In the rows, zero is written as 128.
Which row each row swaps with, under one turn or mirror:
The rows were stretched afterwards, more along some directions than others.
K776: [132 140 120 122 100  99 111 121 152 141 129 144 119 130 129 157 126 133
 118 130 134 137 165 132 139 123 113 129 134 120 130 130 120]
K770: [122 112 126 136 114  97 138 119 148 136 129 137 134 141 116 149 149 141
 126 121 141 124 152  97 159 118  99 162 126 105 116 114 107]
K820: [ 98 122 117  97 139  85 116 119 144 127 143 111 113 141 120 154 160 144
 132 136 139 115 188 116 176 118  95 122 144 140 112  93 122]
K324: [120 134 118 137  94 118 129 119 157 132 111 134 121 139 124 135 130 133
 106 116 134 130 156 108 142 118 111 140 144 131 120 145 112]
K351: [120 125 120 139  86 108 147 111 143 131 122 130 130 142 120 160 158 102
 107 115 144 118 132  93 155 125 111 132 140 121 120 140 121]
K459: [141 118 119 101 130 101 101 121 129 153 124 122 148 122 110 140 155 109
 124 135 148 117 165 111 158 109 115 118 113 145 115 111 106]
K30: [112 123 124  83 121  97 132 108 141 127 127 123 109 145 111 164 153 149
 128 129 153 144 158 120 174 114 125 148 157 121 110  92 114]
K982: [128 121 119 128 139  99 109 132 138 147 133 158 139 139 109 133 133 142
 135 130 147 117 176 119 141  93  99 125 131 135 120  89 137]
K826: [124 120 123 126 111 110 118 119 129 139 147 142 121 118 102 159 165 125
 130 114 140 106 162  92 167 102  96 144 114 119 103 123 127]
K509: [104 127 113 127 123 120 125 122 138 129 141 120 125 119  97 113 138 142
 121 137 127 130 157 115 136 127 100 138 149 130 104 115 111]
K498: [118 111 115 137 130 118 125 115 133 121 135 125 122 122 121 136 131 132
 136 116 133 112 142 106 150 110 110 132 130 141 112 133 132]
K875: [114 113  97 133 123 107 108 117 144 159 127 131 130 122  93 151 140 154
 133 122 120 107 185 114 164 107  99 139 142 108  94  93 118]
K837: [123 139 136 131 121  97 121 119 143 142 131 161 121 137 113 147 136 148
 140 118 132 133 153 125 135 118 110 143 121 134 151 128 123]
K299: [114 125 119 100 149  98  94 126 146 130 149 125 136 121 106 148 173 123
 133 133 147 124 170 114 166 108  95 119 137 138 111 101 106]
K281: [136 120 104 110 101  95 126 117 144 145 140 114 136 138 101 137 146 136
 121 126 143 123 154 118 164 122 112 135 125 122 126 108 108]
K386: [128 119 123 123 108  90 138 118 136 146 116 122 135 133 126 143 133 139
 117 151 136 124 139 119 153 123 111 162 114 122 116 117 120]
K5: [111 138 117 132 123 112 123 107 155 136 139 130 131 135 101 159 131 163
 137 101 110 130 165 130 164 114 114 136 123 135 118 101 119]
K603: [113 133 107 117 122  99 112 141 132 129 130 126 130 109  92 150 144 141
 136 130 134 119 164 107 160  80 101 125 135 133  93  93 120]
K963: [110 117 105 106 135 100 113 119 154 126 139 115 130 157  91 131 136 147
 123 117 135 118 169 111 183 113  84 129 133 120 119  98 116]
K106: [143 153 118 130 103 113 124 113 151 164 141 153 127 137 115 153 133 150
 127 114 130 117 179 125 146 101 116 129 127 141 133 115 148]
K85: [101 105 117 116 118 104 122 112 137 146 127 112 123 136 104 126 133 145
 120 138 152 134 162 120 156 128 103 143 150 122 109 108  94]
K793: [120 115 139  94 137  95  99 124 139 168 128 130 139 123 122 141 142 123
 131 136 151 120 165 118 157 106 108 127 144 142 119 109 102]
K36: [120 123 133 136 114 109 127 105 153 149 121 114 132 127 103 144 142 156
 123 112 122 131 162 134 147 110 122 133 119 129 125 126  88]
K726: [129 138 114 136 108 124 119 116 150 146 123 144 141 134 107 131 129 147
 113 117 121 123 151 129 125 120 113 139 124 137 111 126 117]
K338: [130 133 128 116 114 106 130 121 131 147 124 134 132 141 101 103 138 151
 128 142 140 128 168 123 149 138 122 137 125 132 128  90 119]
K62: [106 111 140 110 132  94 121 109 149 144  96 119 136 138 113 157 153 161
 125 128 147 142 152 133 154 107 115 148 137 126 116 103  86]
K685: [105 147 112 111 127  99 121 127 134 107 160 132 124 123 110 172 144 119
 129 133 122 128 158 107 155 122  94 147 164 118 102 108 115]
K123: [120 124 129  85 135  94 111 129 118 122 150 147 106 149 111 158 140 124
 129 142 153 124 171 109 171 119  86 144 163 123 119 104 125]
K212: [117 111 138 123 122 121 112 132 133 121 117 122 124 129 129 113 122 133
 123 142 136 136 168 125 135 113  96 131 136 145 123 109 128]
K843: [124 135 144  99 106 110 125 126 136 119 131 129 119 148 132 154 148 117
 129 123 130 150 145 116 174 113  97 145 140 125 139 135 115]
K316: [130 133 121 113 115  98 137  99 137 156 119 126 125 140 128 148 114 135
 126 132 135 147 153 140 154 139 134 140 132 135 128 126  98]
K705: [108 120 137 120 133 112 125 119 154 141 115 106 141 130 106 131 150 146
 129 118 115 137 146 126 155 105 102 140 133 136 113 116 100]
K285: [118 127 126 106 118  86 129 113 156 160 112 131 140 129 109 158 155 163
 122 131 139 140 162 138 149 119 128 161 142 118 115  91 102]
K152: [132 113 121 110 147 107  96 134 123 148 133 135 134 119 107 124 136 130
 128 153 144 117 155 137 144 115 119 131 125 141 111 112 104]
K330: [132 116 126 105 128 102 121 119 131 151 152 130 132 140 111 156 147 144
 136 137 167 110 195 106 182 106  95 137 138 119 129  90 113]
K909: [111 132 119 118 129  97 119 113 143 153 130 129 121 108 109 151 134 180
 143 107 122 107 177 117 149  96 122 146 136 148 101  94 107]
K446: [132 133 133  82 110  90 114 117 141 153 114 121 145 158 132 142 136 123
 122 128 153 134 185 125 169  97 106 118 141 141 137  93 115]
K506: [125 117 131 108 104 108 127 120 140 133 132 114 122 118 116 156 150 142
 130 117 138 126 177  97 171 103 104 156 135 118 102  95 106]
K803: [117 128 122  81 126  88 107 110 147 131 133 135 132 156  99 164 144 121
 120 134 144 148 192 116 178  99  82 128 145 114 130 101 115]
K391: [130 142 111 126  90  87 133 113 146 140 132 134 126 128 102 180 153 127
 119  95 122 116 170 101 177  98 111 115 139 131 115 110 132]
K569: [124 132 113 103 121  98 114 122 149 137 128 130 134 146 119 142 168 118
 132 118 153 125 181 101 163  87  96 121 147 132 122  94 127]
K693: [137 138 110 108 122  90 127 116 143 151 133 136 150 143  96 132 153 136
 130 128 152 119 168 109 153 120 112 144 120 124 125  90 111]
K271: [119 141 115 128 111 111 117 118 156 140 124 144 142 126 106 170 156 128
 116 111 116 125 175 118 163  96 118 131 143 132  99  97 127]
K715: [115 132 129 112 135  91 127 124 144 135 149 122 134 125 123 148 163 134
 131 130 149 116 165 119 146 115 106 128 133 151 123 114 125]
K439: [118 127 108 136 122  95 115 131 139 142 109 145 133 125 108 166 152 142
 132 118 112 103 150 121 156  96 112 133 128 139 103  98 135]
K568: [106 106 123 119 111 109 128 121 149 155 112 123 149 147 119 166 151 146
 128 133 151 109 171 110 174  89 100 129 140 130  99  94 112]
K721: [127 111 123 109 135  95 111 110 154 127 121 138 120 146 120 142 124 146
 119 132 134 141 173 138 158 103  98 151 133 129 132 103 123]
K713: [119 143 129  98 126 100 106 116 126 164 134 140 117 126  99 151 127 165
 154 116 132 127 167 125 164 113 121 121 133 148 137 106 114]
K27: [114 120 116 107 136  98 104 126 124 151 145 147 124 135 104 163 129 136
 134 144 145 115 168 125 166 123  98 146 139 121 102  95 119]
K489: [112 106 121 135 135 117 129 130 129 131 109 127 142 133 100 126 137 146
 124 126 123 122 132 124 151 110 114 140 119 138 100 107 120]
K488: [128 141 102 116 139 110 108 111 155 137 154 131 118 115 105 152 127 153
 141 111 113 129 178 138 141 104 107 128 127 137 113 110 134]
K766: [133 125 121 133 106 104 135 132 122 132 110 146 123 141 122 148 134 122
 112 131 134 117 134 114 157 129 115 139 143 136 118 134 135]
K356: [122 119 143 138 114 122 121 115 139 141 102 127 129 126 110 148 145 140
 126 120 113 146 138 128 144 117 117 137 112 133 134 144 101]
K207: [133 112 119 107 100  91 110 112 153 152 109 137 136 146 117 156 146 121
 114 118 142 137 165 116 159  80 110 118 154 138 125 112 124]
K585: [113 131 125 119 121 114 114 125 137 136 133 125 162 113 119 170 158 122
 128 137 127 112 159 108 152 107 104 134 114 113  84 104 102]
K243: [126 100 123 125 113 100 127 131 134 135 117 114 141 142 131 143 164 122
 123 133 138 110 145  95 173 107  96 136 138 139 117 131 112]
K392: [124 132 142 114 107  88 141 109 134 131 137 136 101 138 115 150 146 143
 134 114 140 120 163 105 157 118 110 150 121 135 125 120 122]
K887: [110 126 108 119 145 107  99 124 141 142 147 130 118 112  97 142 139 176
 154 107 118 116 176 129 165  95 112 132 134 153 105  88 116]
K48: [123 125 118 127 111 103 117 122 158 156 104 114 142 118 118 145 130 135
 111 112 120 120 158 127 145  89 117 121 117 137 104 109 113]
K175: [132 134 131  88 136 103 115 116 138 133 136 140 136 151 124 162 145 140
 139 121 148 123 178 106 185 107 108 138 132 139 138 112 115]
K925: [120 123 120  92 138 100  96 124 136 143 150 154 110 142  96 163 126 153
 144 112 151 115 168 114 183  95 102 130 144 125 129  99 126]
K261: [115 117 122 126 114 101 113 120 141 160 145 144 127 123 105 168 152 131
 126 108 134 104 175  99 170 109 104 126 130 124 109 114 113]
K266: [117 131 124 133 117 105 114 128 132 145 137 136 140 100 102 159 140 161
 142 121 116 115 143 119 147 105 114 138 109 133 106 110 105]
K886: [116 133 118 119 114 122 109 117 152 132 124 130 125 120 116 155 141 158
 122 132 108 134 165 138 145 110 116 152 133 127 110 104 137]
K994: [131 132 135 141 109 119 126 139 123 126 124 132 134 128 130 130 138 118
 123 139 139 128 146 111 131 129  99 137 130 123 134 143 122]
K369: [121 120 118 127 124 110 119 130 154 123 127 130 117 124 114 160 137 152
 128 138 111 123 155 138 151 105 106 147 121 133 105 117 141]
K164: [108 108 136 116 116  93 131 122 138 127 100 120 127 147 140 140 156 124
 127 137 153 140 141 105 157 112 100 150 140 120 131 121 105]
K655: [146 146 116 117 104  96 116 116 152 138 118 134 140 122 117 156 139 134
 123 103 127 132 169 117 143  92 120 137 126 128 120 106 122]
K519: [134 116 120 106  97 101 133 113 151 153 130 118 136 135 122 161 139 130
 113 145 162 116 172 115 160 117 121 135 133 121 112 109 122]
K421: [135 141 113 120 119 110 132 132 135 119 129 121 132 127 110 148 140 148
 134 127 133 128 146 126 148 106 116 137 120 130 107 110 125]
K598: [136 112 125 113 114 127 112 123 135 157 114 124 133 135 110 120 131 105
 126 158 141 137 161 124 147 128 109 132 127 128 137 128 124]
K964: [117 119 126 106 108 103 134 109 136 136 135  97 135 127 135 164 155 133
 119 136 153 102 171 101 160 113 108 145 126 132 104 110 124]
K615: [118 135 107  93 150  91 119 115 155 135 135 132 117 143  91 147 151 164
 144 116 155 128 156 128 161 106 106 148 146 129 120  92 114]
K619: [146 116 116 107 114 103 115 118 152 142 114 140 126 143 119 153 139 116
 122 120 135 145 175 120 167 104 105 137 134 109 125 106 110]
K269: [120 138 125 101 118  90 127 101 157 129 131 120 131 146 111 156 140 160
 129 101 125 132 187 115 177 108 113 129 143 136 132  84 111]
K357: [104 105 114 114 119 106 108 125 161 117 126 137 126 135 121 165 151 117
 120 134 123 132 143 116 171  94  88 143 139 126  94 119 123]
K617: [125 150 110 119 139 107 110 125 128 152 152 145 114 121  99 160 128 146
 152 129 108 135 177 146 160 114 108 123 134 140 115 108 124]
K769: [120 109 129 147 114 119 128 117 136 150  94 125 153 132 115 111 136 158
 121 129 131 119 152 124 143 120 121 138 101 136 121 109 116]
K753: [100 110 140 133 115  97 139 127 124 131 111 122 136 132 130 172 153 115
 114 144 143 111 148 104 161 115 100 148 137 127  97 124 111]
K173: [110 139 103 120 131 104 112 122 164 148 142 141 140 119  89 162 142 142
 130 109 118 113 193 113 169  91  96 145 149 118  90  83 119]
K60: [104 128 114 103 142  79 104 116 161 147 141 129 123 131 105 140 146 153
 142 131 152 130 169 127 160 124  99 124 143 127 142  98 103]
K322: [122 122 134 140 117 136 124 148 124 136 125 131 124 114 119 138 136 121
 122 136 128 123 120 116 144 115 107 138 127 125 108 145 119]
K864: [136 125 122 123 116 104 110 125 139 148 127 149 116 139 118 141 120 160
 136 119 131 124 150 145 140 109 121 131 126 150 146 124 131]
K805: [134 116 129 112 115 104 122 106 151 148 114 111 125 125 122 156 139 123
 139 118 124 123 164 114 162 100 115 140 106 145 132 129 120]
K486: [114 157 115 117 122  97 119 111 153 141 127 144 132 138 117 176 123 160
 129 107 116 123 188 131 141 103 119 139 164 139 114  88 119]
K983: [120 141 108  97 121 104 119 106 146 130 137 114 122 142  96 126 141 133
 125 115 120 137 153 115 166 132 104 136 131 138 121 123 111]
K507: [132 104 141 124 132 111 127 136 119 122 120 128 125 141 138 137 132 109
 137 141 153 132 152 116 154 107  95 116 123 135 141 129 120]
K858: [ 97 118 135 134 134 111 130 129 136 135 126 136 133 127 119 146 122 131
 129 134 143 117 155 114 148 112  97 145 146 130 113 122 117]
K759: [112 138 137 139 120 134 118 119 149 121 113 146 141 129 129 164 137 137
 122 120 104 132 141 134 125 106 110 145 119 126 100 135 119]
K406: [123 118 118 118 133 111 123 120 131 155 130 122 131 118 118 142 120 160
 139 147 139 128 157 134 145 138 120 150 128 117 117 111 105]

K585 swaps with K759
K721 swaps with K330
K173 swaps with K858
K569 swaps with K164
K837 swaps with K693
K316 swaps with K617
K269 swaps with K123
K48 swaps with K322
K266 swaps with K726
K60 swaps with K615
K406 swaps with K488
K598 swaps with K805

Which row each row swaps with, under one turn or mirror:
The rows were stretched afterwards, more along some directions than others.
K319: [ 97 129 104 132 106 127 118 136 134 124 158 165  95 146 104 147 110 123]
K214: [120 163 165 128 113 112 123 119 114 138 122 131 146 127 132 119 135 151]
K774: [113 143 142 163 107 137 113 143 141 143 151 121 120 115 121 117 122 167]
K177: [113 155 164 133 115 119 127 112 107 139 118 122 150 112 132 115 129 145]
K363: [125 153 159 135 126 120 115 119 115 131 121 126 142 121 139 117 128 147]
K952: [ 92 114 151 114  95 122 106 119 105 151 143 144 107 150 137 138 138 152]
K691: [131 164  93 135 103 111 134 125 145 118 136 153 132 127 111 143 119 149]
K239: [ 57 113 120 157 108 139  88 135 130 126 167 129  84 138 141 132 112 146]
K635: [ 91 118 104 132 106 128 113 134 124 117 155 171  95 149 109 142 107 121]
K321: [ 72 112 118 150 110 136  91 131 141 128 152 126  92 142 159 136 103 145]
K697: [116 116 161 109  94 127 108 122 108 149 142 141 111 151 137 135 137 155]
K554: [ 92 123  99 131 105 123 109 134 135 120 159 171  91 156 118 148 101 128]
K960: [ 94 125  98 138 108 127 108 135 136 124 157 168  88 150 111 143 101 131]
K400: [125 166  92 142 104 108 132 114 147 123 131 154 133 124 116 143 113 143]
K426: [121 158 154 135 132 113 120 125 110 137 126 132 143 129 135 115 128 143]
K358: [ 93 112 157 113  99 120 102 123 106 144 140 135 103 155 143 132 143 144]
K738: [ 98 151 150 150  94 144 113 142 150 146 147 112 110 118 115 119 125 168]
K113: [110 153 158 128 126 115 121 111 105 135 118 121 144 124 142 120 129 135]
K12: [ 91 127 105 132 115 129 112 141 127 124 161 167  93 153 102 141 113 129]
K646: [ 55 122 124 147 107 133 100 130 137 123 151 115  83 148 144 128 113 132]
K72: [ 70 113 113 151 101 130  92 127 135 131 157 128  95 136 149 137 107 151]
K178: [ 83 125 102 131 113 131 110 145 129 117 159 158  85 152 104 141 108 125]
K6: [103 113 152 108  97 121  99 126 110 140 144 142 103 166 143 137 135 146]
K289: [ 97 110 158 109  94 130 101 121 105 143 140 133  97 155 140 132 133 154]
K149: [ 93 127  99 127 106 132 115 136 136 120 155 169  87 160 106 141 107 122]
K779: [124 167  94 137  96 115 136 111 150 117 133 159 131 126 108 141 115 138]
K41: [128 170 102 132  99 108 139 120 140 119 133 155 138 128 103 141 128 138]
K88: [117 158 160 134 127 113 116 122 109 136 125 126 142 125 141 115 123 155]
K703: [131 159  94 137 105 117 135 111 142 113 127 154 138 123 111 139 121 136]
K796: [126 157 156 132 121 120 116 121 120 129 119 134 143 127 131 112 130 145]
K632: [127 134 159 134 125 133 112 117 115 126 118 129 135 127 138 110 128 136]
K278: [ 90 124  93 139 109 128 106 132 144 119 154 167  92 153 113 149 105 125]
K857: [100 125 155 115 105 115 115 119 101 159 143 132 118 148 137 139 149 155]
K111: [ 86 130 101 137 106 129 115 131 134 122 159 171  91 147 107 142 102 125]
K855: [125 167  97 144  99 115 133 118 154 126 134 155 134 123 104 145 122 146]
K242: [127 176  98 138 102 102 141 122 140 127 140 157 141 119 110 147 119 143]
K629: [105 107 150 112  90 128 111 112 105 147 136 141 106 150 138 135 139 148]
K947: [ 93 118  99 128  97 132 112 129 132 114 153 167  87 150 112 147 105 115]
K105: [103 134 149 163  91 146 114 138 146 139 152 127 105 112 122 112 110 173]
K962: [121 172 106 136  97 114 139 115 145 122 129 148 136 120 104 139 119 138]
K976: [ 93 111 160 110  90 127 106 116 104 142 137 141 104 154 139 135 136 144]
K927: [104 141 142 161 103 143 102 143 143 140 156 115 111 106 124 118 109 174]
K333: [ 98 140 140 161 107 148  98 143 147 125 148 121 108 116 116 107 107 156]
K627: [124 148 168 137 116 120 119 122 113 138 121 128 143 115 135 109 133 152]
K671: [ 70 109 115 150 112 139  82 130 137 119 154 115  87 138 155 134 101 139]
K398: [123 170  94 137 102 110 145 115 142 128 134 158 137 124 111 143 116 143]
K458: [126 163  91 137 104 109 139 113 145 118 132 153 135 124 116 147 116 131]
K135: [ 98 113 156 113  96 124 104 120 105 149 143 136 102 150 139 140 142 154]
K161: [ 67  99 117 151 109 141  94 124 129 127 150 119  88 142 150 134 113 130]
K230: [102 136 140 164  94 156 103 133 148 122 148 123 107 108 115 109 116 161]

K855 swaps with K278
K646 swaps with K105
K738 swaps with K321

